In the rows, zero is written as 128.
Rotation paths and how fast each direction turns (degrees each step):
Each turn is a multiple of 5 degrees from 10 to 175, or 0.
Each row of a path follows its step; steps can be skipped.
Rotation 1:
step 2: [128 129 136 135 126 129 131 130 140 127 129 128 128 130 126 120 132 128
 127 136 126 134 130 132 134 137 118 134 124 134 131 128 124 123 137 132
 106 148 137 110 106]
step 4: [126 135 134 122 126 122 136 116 149 128 127 121 130 119 132 129 133 141
 132 131 122 137 131 117 132 143 134 130 135 128 127 120 129 110 121 111
 121 138 138 124 126]
step 5: [129 132 134 137 126 118 123 132 131 128 133 126 122 120 108 144 118 135
 133 132 130 132 139 124 121 122 136 133 118 132 125 110 118 118 119 114
 123 129 129 119 123]
step 6: [139 131 129 133 134 136 128 142 131 118 118 133 125 135 118 118 137 143
 138 121 135 141 128 121 128 130 125 128 121 125 121 118 130 117 125 109
 126 134 142 123 119]
step 7: [139 136 145 121 134 118 120 135 128 117 132 135 127 119 129 130 136 131
 136 125 131 135 116 115 123 113 128 128 122 130 133 128 127 125 116 125
 119 132 120 118 108]
step 10: [142 110 128 128 119 123 125 122 124 134 124 134 129 123 116 124 133 131
 139 122 124 148 137 109 134 141 135 135 131 139 130 128 129 120 123 127
 130 129 136 120 125]
step 12: [130 121 123 123 127 127 127 139 117 132 114 125 126 113 122 127 129 128
 139 112 133 128 118 117 138 126 128 117 121 132 124 134 130 116 123 119
 115 144 133 119 137]
step 13: [130 134 129 125 126 114 118 127 134 136 132 128 124 111 136 115 138 128
 130 117 127 120 125 116 118 126 138 124 125 117 128 128 132 102 122 123
 117 123 126 128 129]
step 14: [131 123 128 135 132 112 120 134 124 141 119 135 118 121 129 132 116 118
 133 122 132 139 130 121 123 130 138 137 124 124 115 122 122 119 134 132
 109 128 143 125 127]
Directions:
[128 127 125 129 128 130 128 130 129 135 130 124 128 126 126 129 130 131
 124 130 124 128 126 130 133 129 131 128 128 131 130 128 130 124 130 129
 130 130 126 121 130]
45
[127 126 127 125 130 131 129 132 131 126 126 132 131 130 127 127 131 126
 132 129 128 131 125 130 131 126 124 130 123 131 132 132 126 129 130 127
 126 129 123 127 126]
80
[129 131 128 130 133 127 126 134 131 127 128 131 127 129 131 133 132 130
 127 125 128 130 125 129 129 126 132 130 128 124 122 127 129 130 127 130
 129 124 127 126 129]
45
[125 127 128 135 129 128 132 130 126 127 130 129 125 127 124 128 123 128
 128 127 126 127 128 132 124 129 126 128 124 128 123 129 129 130 133 127
 126 131 127 127 129]
120
Rotation 2:
step 0: [123 136 138 112 119 128 141 123 127 133 135 133 131 140 134 118 145 114
 124 131 119 134 114 119 123 127 134 146 132 132 122 130 129 124 121 125
 129 142 133 136 121]
step 2: [128 132 134 143 132 141 148 123 140 136 125 116 128 136 130 122 128 137
 126 129 122 129 117 136 132 125 132 139 127 117 123 125 121 113 129 125
 120 149 121 120 125]
step 4: [135 136 127 127 119 144 117 122 139 127 120 122 131 144 129 127 131 129
 116 133 120 127 128 142 127 126 142 134 138 138 110 139 125 130 124 113
 125 121 115 120 128]
step 7: [117 142 130 124 107 142 126 113 132 130 121 136 121 128 130 128 125 148
 127 127 122 127 120 131 115 109 134 135 128 124 131 123 122 130 126 140
 126 140 127 129 125]
step 8: [121 135 125 112 124 130 130 109 126 129 126 117 118 136 141 123 123 130
 122 141 125 132 119 133 128 132 131 120 134 125 147 139 125 128 127 131
 129 139 116 129 106]
step 10: [131 132 142 131 131 125 121 112 126 132 108 117 127 134 135 137 128 133
 139 134 137 126 123 119 136 135 137 125 132 120 116 134 114 136 118 133
 118 143 124 125 127]
step 12: [131 129 128 117 121 129 115 121 118 131 120 134 114 147 122 139 130 137
 137 126 140 131 134 127 118 124 146 137 130 117 128 127 135 120 129 114
 129 135 113 130 130]
step 13: [125 118 130 122 121 132 119 110 134 136 141 129 130 142 127 119 136 133
 126 142 127 138 120 140 126 138 129 133 133 122 125 127 127 124 121 126
 119 136 104 124 141]
step 14: [116 146 144 130 123 120 113 125 122 130 147 124 121 130 125 124 135 118
 131 130 132 129 131 142 117 129 136 130 128 125 130 122 131 137 127 127
 119 151 123 125 126]
Directions:
[128 129 130 128 126 132 130 132 125 132 129 128 127 131 124 124 122 128
 130 127 126 132 127 127 125 128 126 126 129 130 130 129 127 135 125 131
 127 125 127 128 126]
40
[123 126 127 127 121 131 129 128 129 129 131 127 126 124 129 127 127 128
 133 130 126 129 126 131 131 128 124 129 126 124 130 125 131 128 129 126
 132 132 126 126 127]
60
[124 130 130 132 129 133 130 133 128 127 128 126 130 127 126 133 126 130
 126 126 130 125 128 122 127 128 128 127 124 121 128 128 125 125 132 132
 127 130 126 130 129]
80
[127 130 126 129 122 131 128 128 126 123 126 130 128 133 126 128 129 125
 123 127 129 127 131 128 132 130 130 128 129 132 130 128 127 130 132 127
 134 130 129 130 124]
100
[131 131 127 127 124 127 128 125 127 131 130 125 135 123 129 128 128 128
 125 130 131 129 125 129 126 123 130 126 127 127 132 129 126 129 128 130
 132 127 131 132 129]
40
Rotation 3:
step 2: [132 135 119 129 132 128 128 144 141 130 132 133 134 123 119 112 127 118
 119 133 130 132 128 130 131 139 142 151 125 124 114 120 134 135 131 124
 132 132 125 126 133]
step 5: [127 124 121 123 130 130 133 133 120 143 134 129 143 139 128 120 142 125
 120 135 129 128 139 133 123 124 126 138 111 132 142 141 135 132 122 134
 128 130 137 142 123]
step 6: [121 127 126 132 129 127 137 148 131 132 141 133 131 132 122 134 145 138
 119 132 126 133 130 125 131 129 131 126 113 126 127 140 133 134 122 128
 124 151 138 131 121]
step 7: [116 125 118 126 117 116 137 129 124 134 128 141 140 132 119 128 137 131
 126 129 129 131 141 123 130 141 138 125 111 127 131 117 135 133 130 140
 124 145 131 128 129]
step 8: [130 130 129 119 132 120 130 132 141 136 131 130 134 131 116 130 139 143
 121 132 131 132 129 137 135 146 145 138 123 124 124 110 130 131 133 124
 135 143 128 128 125]
step 9: [126 128 117 133 134 123 118 125 145 136 123 123 136 122 127 122 136 124
 128 135 133 129 129 135 132 135 143 139 114 120 132 113 136 146 130 138
 131 128 131 125 138]
step 10: [128 130 125 125 141 118 121 129 137 139 133 133 129 119 117 129 143 127
 133 131 136 124 126 149 142 132 133 138 124 124 131 140 136 145 127 127
 132 123 118 123 128]
step 11: [128 132 126 123 130 128 123 142 121 140 127 136 127 121 119 120 140 116
 122 133 135 129 129 137 119 130 131 140 120 138 132 133 149 141 119 136
 131 117 129 132 134]
step 12: [134 131 125 122 127 123 136 148 126 136 133 133 134 132 123 126 133 122
 125 126 125 135 123 128 134 130 143 142 114 129 130 151 139 132 119 124
 124 125 130 130 115]
Directions:
[126 128 128 127 129 126 131 126 130 125 127 127 130 130 126 126 131 128
 125 123 127 132 127 123 133 128 128 129 131 123 123 121 128 127 131 132
 128 129 127 129 129]
55
[126 127 130 130 122 126 130 130 127 130 130 131 124 128 128 126 132 128
 125 132 128 132 125 123 128 129 126 126 127 129 130 130 129 127 132 128
 128 124 129 128 122]
60
[126 129 127 135 133 128 127 128 126 128 132 130 131 133 128 126 129 127
 127 127 127 124 130 123 123 129 128 127 128 126 127 128 125 127 125 126
 132 128 126 130 124]
35
Rotation 4:
step 0: [137 129 131 114 124 147 136 126 129 127 129 130 136 116 129 116 142 134
 120 123 129 129 134 129 147 126 131 126 138 127 130 111 120 117 136 118
 131 126 130 121 119]
step 2: [113 142 126 109 137 127 129 138 117 130 123 125 115 117 130 128 125 120
 133 134 126 123 123 135 116 120 141 128 121 133 138 128 133 137 125 110
 125 133 124 125 121]
step 5: [118 127 125 120 127 130 125 128 125 140 120 130 124 133 136 126 115 121
 136 121 129 107 125 144 122 140 132 142 132 117 133 126 137 145 135 116
 124 130 126 126 130]
step 6: [133 138 135 121 129 127 131 131 117 123 118 111 136 121 133 121 120 123
 128 136 131 114 140 141 139 117 135 123 124 125 127 134 128 120 125 115
 133 120 125 134 113]
step 7: [140 128 130 127 129 129 134 136 114 140 126 128 125 127 111 125 121 119
 124 127 122 133 136 123 136 130 114 122 138 104 130 132 126 116 126 129
 120 123 145 128 132]
step 8: [111 127 141 124 135 138 130 131 124 130 110 139 125 128 130 125 131 120
 130 113 114 130 120 133 132 126 126 135 137 123 131 111 140 140 134 122
 126 119 139 129 130]
step 11: [123 126 124 132 137 149 123 141 117 136 131 134 112 121 124 129 131 123
 124 125 124 136 126 120 123 134 121 138 134 121 147 132 137 133 131 113
 119 121 133 131 127]
step 13: [137 136 118 114 116 129 138 131 125 136 135 119 138 131 143 126 121 126
 125 136 136 122 130 125 125 132 127 126 142 117 123 131 138 128 116 134
 115 136 138 115 125]
step 14: [117 131 120 124 126 141 129 135 110 133 121 124 112 136 134 141 134 126
 143 137 123 125 126 132 120 119 127 136 121 113 135 126 135 127 115 117
 133 129 136 135 124]
Directions:
[135 127 128 129 128 126 133 128 130 124 128 129 135 130 127 126 128 128
 123 133 127 130 129 130 129 130 130 126 128 126 126 128 128 126 126 123
 130 129 126 125 125]
115
[130 126 130 127 124 124 127 127 127 128 130 127 131 125 127 127 133 128
 131 126 131 129 128 128 132 126 129 124 130 125 126 133 131 124 127 131
 122 129 125 130 131]
120
[128 125 124 125 128 128 127 125 130 129 133 126 128 131 128 129 127 126
 128 128 119 127 132 126 132 125 125 128 129 127 131 130 127 129 125 131
 127 130 132 126 128]
115
Rotation 5:
step 0: [131 109 124 119 124 136 144 130 133 133 133 130 141 123 127 114 123 131
 135 119 125 125 127 130 133 117 138 140 116 124 124 124 115 144 126 125
 138 129 129 129 120]
step 1: [120 115 132 131 118 124 133 132 129 122 133 124 133 135 122 134 117 114
 130 131 139 127 122 125 130 137 132 128 124 136 122 127 108 135 146 132
 133 147 125 140 125]
step 3: [118 112 120 119 130 126 139 132 140 128 141 130 130 137 117 136 136 120
 138 130 118 124 140 124 124 132 143 134 133 129 125 126 113 134 140 127
 126 130 138 133 125]
step 4: [125 136 128 133 125 128 135 131 143 141 129 131 140 124 137 126 132 107
 126 132 127 141 114 112 124 138 130 130 129 139 130 125 113 133 132 128
 118 136 130 132 127]
step 5: [128 123 109 124 130 129 134 125 129 137 130 124 134 122 141 120 134 121
 127 126 118 120 135 125 132 123 143 143 123 132 132 136 109 131 132 118
 135 128 141 121 117]
step 11: [134 119 125 125 120 133 144 122 139 136 133 135 138 120 129 128 122 123
 139 127 135 136 121 115 133 128 144 134 120 129 112 121 119 144 129 128
 125 127 132 118 121]
step 12: [118 112 120 122 120 124 136 139 128 128 135 124 137 124 133 119 127 121
 129 121 129 119 119 131 124 135 122 129 116 131 136 128 106 141 141 121
 131 140 130 136 122]
step 13: [135 125 135 140 117 135 135 128 139 137 134 128 135 136 130 122 120 117
 133 128 131 123 127 116 140 123 140 137 129 139 121 133 112 123 145 130
 142 132 130 133 130]
step 14: [121 119 127 113 132 136 143 132 134 124 135 128 143 140 135 137 131 115
 137 122 120 121 129 128 123 128 142 133 119 125 132 115 112 129 136 135
 123 131 129 121 129]
Directions:
[132 129 130 124 123 125 129 130 131 129 126 129 129 128 123 127 128 132
 129 129 122 127 124 128 126 131 131 129 129 125 130 129 131 131 128 132
 125 131 132 126 129]
95
[128 134 127 128 130 125 130 128 128 127 127 128 123 130 122 130 123 128
 133 128 133 127 127 127 128 132 130 133 129 131 131 130 126 127 130 126
 129 126 127 130 127]
155
[127 126 131 128 127 127 127 125 131 125 129 128 129 126 133 134 124 131
 133 125 126 132 132 128 125 131 129 129 131 132 128 129 130 129 129 128
 129 132 125 126 126]
140
[128 127 130 130 128 126 128 133 132 127 129 125 129 129 123 128 132 129
 123 127 131 131 129 131 125 132 126 127 123 131 128 130 126 127 127 125
 126 131 124 126 130]
130
[131 127 130 134 130 128 127 126 130 128 127 130 129 128 126 127 127 122
 126 127 127 122 126 130 126 129 127 127 131 129 128 132 130 128 125 130
 126 131 125 134 122]
125
[122 128 127 128 129 124 131 132 123 127 126 126 128 130 130 132 128 124
 130 127 129 131 120 129 127 129 126 123 129 127 127 126 129 129 128 131
 125 130 128 127 126]
135
